[116 124 127 129 124] -> K_717
[116 124 200 129 124] -> K_990
[182 156 106 105 156] -> K_216
[136 133 170 116 122] -> K_294
[124 134 117 110 133] -> K_349
[108 114 114 158 124] -> K_418
[138 186 114  92 179] -> K_823
[180 172 116  94 167] -> K_772
[ 96  84 169 174  86] -> K_690
[ 76 159 102 166 170] -> K_702
[135 144 130 105  95] -> K_32
[110 102 163 191 109] -> K_570
all K_690: [96] | 1
at: [144 130 105] | K_32, 2
at: [169 174] | K_690, 3

[ 94 117 144  94 150 142 143 150 137 156 150 120 139  81  78 108 109 132
 147  93 156  94 150 133  87 136 113 140]  K_14
[174 115 167 144 127 131 131  91 137 156 131 132 117 144  95 154 124 165
 188 136 156 123 107 147 135 167 123 160]  K_186
[112 123 132 108 138 138 102  93 140 136 130  97 105  81  82  85 126 149
 116 106  90  70 133 143  71 136  65 128]  K_821
all K_14: [140] | 28
at: [150 137 156] | K_14, 8
all K_821: [138] | 5 6
at: [132 117 144  95] | K_186, 12
all K_14: [150] | 5 8 11 23
all K_14: [94] | 1 4 22

[157 129 130 111 120 119 108 117 128 164 149 126  91 155 117  99 124 113
 115  98 113 122 148 130 147 134 153 106 124 156  85 108 106 125 108 139
 125 151 102 107 109 148 118 121 151 153  91 151  99 129]  K_582
[133 141 109  98 150 171 155 134 144 144 144 121 144 136 126 140 121 139
 121 149 148  96 128 112 136  98 131 105 103 125 113 131 123 126 149 188
 138 153 142 150 115 122 168 116 156 128 111 133 154 146]  K_265
[145 130 115 113 126 130 104 153 146 126 151 125 125 111 118 108 114  99
 178 139 131  95 140  74 143 113  98 137 124 155 128 116 125 134 122 125
 110 154 166 126 121 108 115 124 125 147 113  99 153 106]  K_338
[150 151 115  90 122 110 144 120 147 122 129 113 108 128 113 104 145 163
 109 113 122  76 121 147 128 147 133 120 107 115 113 143 143 108 125 134
  86 139 152 103  89 104 153 139 133 139 100 105 129 133]  K_943
all K_338: [125] | 12 13 33 36 45
at: [115 113 126] | K_338, 3
at: [108 125] | K_943, 34
all K_582: [153] | 27 46
all K_265: [156] | 45
at: [128 111 133] | K_265, 46

[117 123 105 109 123 138 123 123] = K_206
[140 123 115  98 128 147 111 131] = K_16
[126 137 125 106 142 129  88 141] = K_639
[126 137 125 106 142 183  86 130] = K_370
[127 147 111  81 142  81  81 161] = K_58
[131 139 127 170 124 124 137 112] = K_180
all K_58: [81] | 4 6 7
at: [128 147 111 131] | K_16, 5
all K_206: [123] | 2 5 7 8

[111 160 120 138 133 115  95  78 113 155 107 162 124 159 116 136 156 157
  91 118 135 150 148  78 101 101 108 110  68 161 123 138 120 123  96] : K_975
[118 132 125 126 128 130 129 128 127 118 130 130 118 113 139 126 127 125
 123 117 119 112 126 138 129 132 122 121 130 124 121 109 126 136 128] : K_102
[ 90 158 124 150 164  98 106  81 121 182 105 166 137 166 145 174 178 187
  99  94 171 185 156  66 123 111  94 139  58 174 104 150 107 129  81] : K_74
[173  75 151 123 138 132 177 196 159 139 149 125 167 139 125 129 104 125
 196 170 170 169 130 158 169 170 165 188 198 102 151 143 135 115 164] : K_81
[100 172 136 156 171 127 132 114 138 164 132 174 132 144 177 184 178 176
 116 102 160 177 155 122 144 142 110 142 102 168 115 126 126 159 113] : K_385
[127 122 119 115 112 125 116 116 118 116 119 122 115 122 110 113 115 116
 116 131 116 115 123 121 110 123 121 113 120 116 128 122 121 117 122] : K_30
all K_102: [126] | 4 16 23 33
all K_385: [142] | 26 28

[133 111 114 122 139 121 140  89 119 154  95 131 138 140 103 116 141 142
 107 116 143 123 128 115 151 148 133 158 127 118 156 142 102 108 106 148
 146 118 105 152 114 124 173 125 121 124 115 119 127 127 114 127 114 100
 138 120  88 118  97 134 119 144 104] = K_875
[120 191 118 122 129  95 124 101 147 174 133 166 120  90  94 105  97 126
 157 105 141 117 119 138 148 170 109 120 106 133 151 130 114 123 128 101
 105 135 149 159 125 125 124 173  81 144 131 153 169 156 147 128 165 123
 115 136 126  70 115 116 123  95  99] = K_896
[ 98 115 147 124 122 129  95 101 118 115 127 150 111  77 122 106 138 121
 112 137 175 127 134 128 121 147 123 105 103 140 120 159  93 106 109 145
 150 127 103 111  80 158 148 131 107 109 120 134 140 136 123 130 117 119
 149 125 138  97 121 126 131 106  96] = K_552
at: [117 119 149 125] | K_552, 53
all K_875: [106] | 35
at: [106 133] | K_896, 29
at: [147 124 122 129  95 101 118] | K_552, 3
at: [158 127 118] | K_875, 28
at: [124 173 125] | K_875, 42
at: [127 118 156 142 102] | K_875, 29

